In the rows, 128 means zero.
Rotation paths and how fast each direction turns (degrees each step)
Each turn is a multiple of 5 degrees from 10 to 175, or 0.
path 1
[120 128 140 107 125 124 131 124]
[133 123 127 109 127 127 142 124]
[133 139 126 106 132 127 131 127]
[120 131 137 106 122 127 127 123]
[131 120 126 108 121 128 137 121]
[136 137 122 107 128 130 129 124]
[123 131 134 106 121 129 120 122]
[132 117 126 110 119 130 132 118]
[141 134 120 109 127 131 126 121]
[127 132 132 109 122 130 116 119]
[132 115 128 114 118 131 127 115]
[144 128 120 113 127 132 122 118]
[131 132 132 113 125 131 111 118]
[133 113 132 116 120 130 121 114]
[146 123 122 117 130 131 122 116]
[135 132 134 117 131 130 110 118]
[132 113 137 121 125 129 118 114]
[148 120 126 122 133 129 124 116]
[138 132 135 120 136 127 111 118]
[131 115 141 122 130 126 118 115]
[147 117 130 123 137 127 127 116]
[140 133 137 122 141 125 116 121]
[130 117 146 122 134 123 120 118]
[143 115 134 124 138 124 132 119]
[141 133 137 121 144 123 122 123]
[128 122 148 121 136 122 123 122]
[139 116 136 121 138 122 137 121]
[140 133 136 119 145 122 128 126]
[124 127 148 118 137 121 127 124]
[134 116 138 118 136 121 141 124]
[140 135 133 115 143 122 135 128]
[124 131 145 112 135 121 129 127]
[130 118 137 113 131 122 142 124]
[138 134 130 111 139 124 139 127]
[123 136 141 108 132 123 129 127]
[126 119 136 110 126 124 141 124]
[120 127 124 128 138 137 129 123]
0
[126 129 136 130 137 122 137 133]
10
path 2
[119 112 139 118 119 132 134 126]
[133 113 133 124 141 114 135 134]
[129 115 144 124 129 141 125 137]
[138 122 129 119 139 131 146 132]
[132 129 148 121 140 134 124 125]
[126 121 133 114 126 131 146 119]
[126 122 144 121 141 115 125 122]
[122 110 138 120 119 133 134 129]
[135 115 133 125 142 117 135 137]
[130 119 144 123 129 144 127 136]
[138 125 130 118 140 129 147 128]
[129 130 149 119 137 133 124 122]
[125 119 132 114 126 127 145 118]
[127 118 143 122 139 115 123 127]
[124 109 137 121 120 134 136 132]
[138 117 134 125 144 121 134 137]
[130 122 145 121 129 146 128 133]
[136 126 132 118 140 127 146 125]
[126 127 149 118 135 130 123 120]
[124 115 132 115 125 124 145 120]
[128 116 143 124 139 115 122 131]
[126 110 136 121 122 137 137 135]
[139 121 135 125 145 123 134 137]
[130 125 144 120 130 147 130 130]
[134 126 132 116 140 125 145 121]
[123 125 150 118 133 129 122 120]
[124 113 131 117 125 123 144 123]
[128 115 144 125 139 119 121 133]
[128 112 135 121 124 140 139 136]
[140 124 137 124 147 125 134 135]
[129 126 144 118 128 145 131 125]
[132 126 133 116 139 121 145 119]
[122 121 149 119 130 128 121 121]
[125 110 130 119 126 122 144 128]
[130 116 143 127 139 122 121 137]
[131 115 134 120 126 142 141 136]
[121 118 128 129 123 118 125 129]
55
path 3
[138 122 132 134 143 134 143 118]
[121 124 111 145 137 123 134 121]
[127 131 141 143 142 125 138 120]
[109 127 123 139 140 115 125 129]
[125 135 147 136 144 126 121 131]
[113 123 125 121 143 122 116 135]
[136 133 136 127 145 137 113 133]
[127 117 117 114 144 131 121 127]
[146 128 123 133 140 141 120 122]
[130 112 117 123 140 128 136 115]
[139 126 122 149 135 130 129 117]
[122 114 129 135 140 120 142 118]
[124 130 129 155 136 123 125 130]
[115 121 142 131 144 120 135 132]
[119 134 127 141 141 128 115 140]
[123 129 139 117 150 131 126 134]
[127 134 114 127 143 133 112 133]
[138 127 132 115 147 136 126 120]
[133 122 108 129 139 129 118 118]
[143 120 134 132 141 130 132 111]
[126 112 115 141 133 121 126 118]
[135 119 142 146 138 126 134 123]
[115 114 122 141 137 120 129 135]
[128 131 142 143 143 132 129 139]
[111 125 122 125 146 126 128 140]
[131 143 132 132 147 137 120 134]
[120 128 118 112 147 128 125 124]
[140 137 124 131 143 134 114 117]
[128 116 124 118 142 123 127 111]
[140 123 124 144 134 126 114 115]
[128 106 135 131 137 120 133 119]
[131 117 125 152 133 127 121 132]
[123 113 139 132 143 128 140 136]
[122 129 119 145 141 133 125 143]
[123 132 137 124 150 134 139 133]
[120 139 113 132 144 131 121 131]
[129 124 129 124 130 135 126 142]
40
[137 120 126 122 126 129 120 123]
35
[135 128 125 129 139 118 129 132]
0
[137 136 133 137 127 133 123 129]
170
path 4
[120 133 115 135 124 114 116 137]
[130 128 107 130 127 123 124 143]
[116 135 111 126 131 118 121 135]
[129 132 110 140 125 119 119 137]
[125 131 104 125 134 126 126 137]
[120 137 111 136 131 118 119 130]
[134 130 106 136 132 125 123 135]
[120 134 108 127 138 123 123 128]
[130 133 111 142 134 121 118 128]
[131 128 106 128 140 128 124 131]
[122 135 113 133 140 120 117 122]
[138 127 110 139 139 126 119 129]
[126 129 110 125 145 126 120 125]
[131 131 117 139 139 120 113 124]
[137 124 112 128 143 128 119 129]
[124 131 119 128 145 121 114 123]
[139 124 120 137 140 123 113 129]
[129 124 117 120 147 126 116 128]
[129 127 125 133 141 118 109 125]
[139 119 120 127 142 126 115 134]
[124 125 125 122 144 120 111 128]
[136 121 127 133 136 119 109 133]
[131 119 122 117 142 125 114 137]
[125 125 129 127 137 115 107 132]
[138 118 124 127 135 122 113 141]
[122 124 125 116 138 119 113 137]
[131 123 128 131 129 115 109 139]
[130 119 120 117 134 123 116 144]
[120 127 126 124 129 114 111 138]
[134 121 121 129 126 120 114 145]
[120 125 119 116 130 119 117 143]
[125 128 123 132 124 114 113 141]
[129 123 115 123 127 123 122 147]
[116 131 118 124 127 115 116 139]
[130 127 115 134 122 118 118 144]
[122 129 111 121 130 121 123 142]
[115 134 131 125 130 123 125 122]
140
[122 117 130 131 123 131 134 122]
0
[123 128 129 125 117 124 129 139]
10
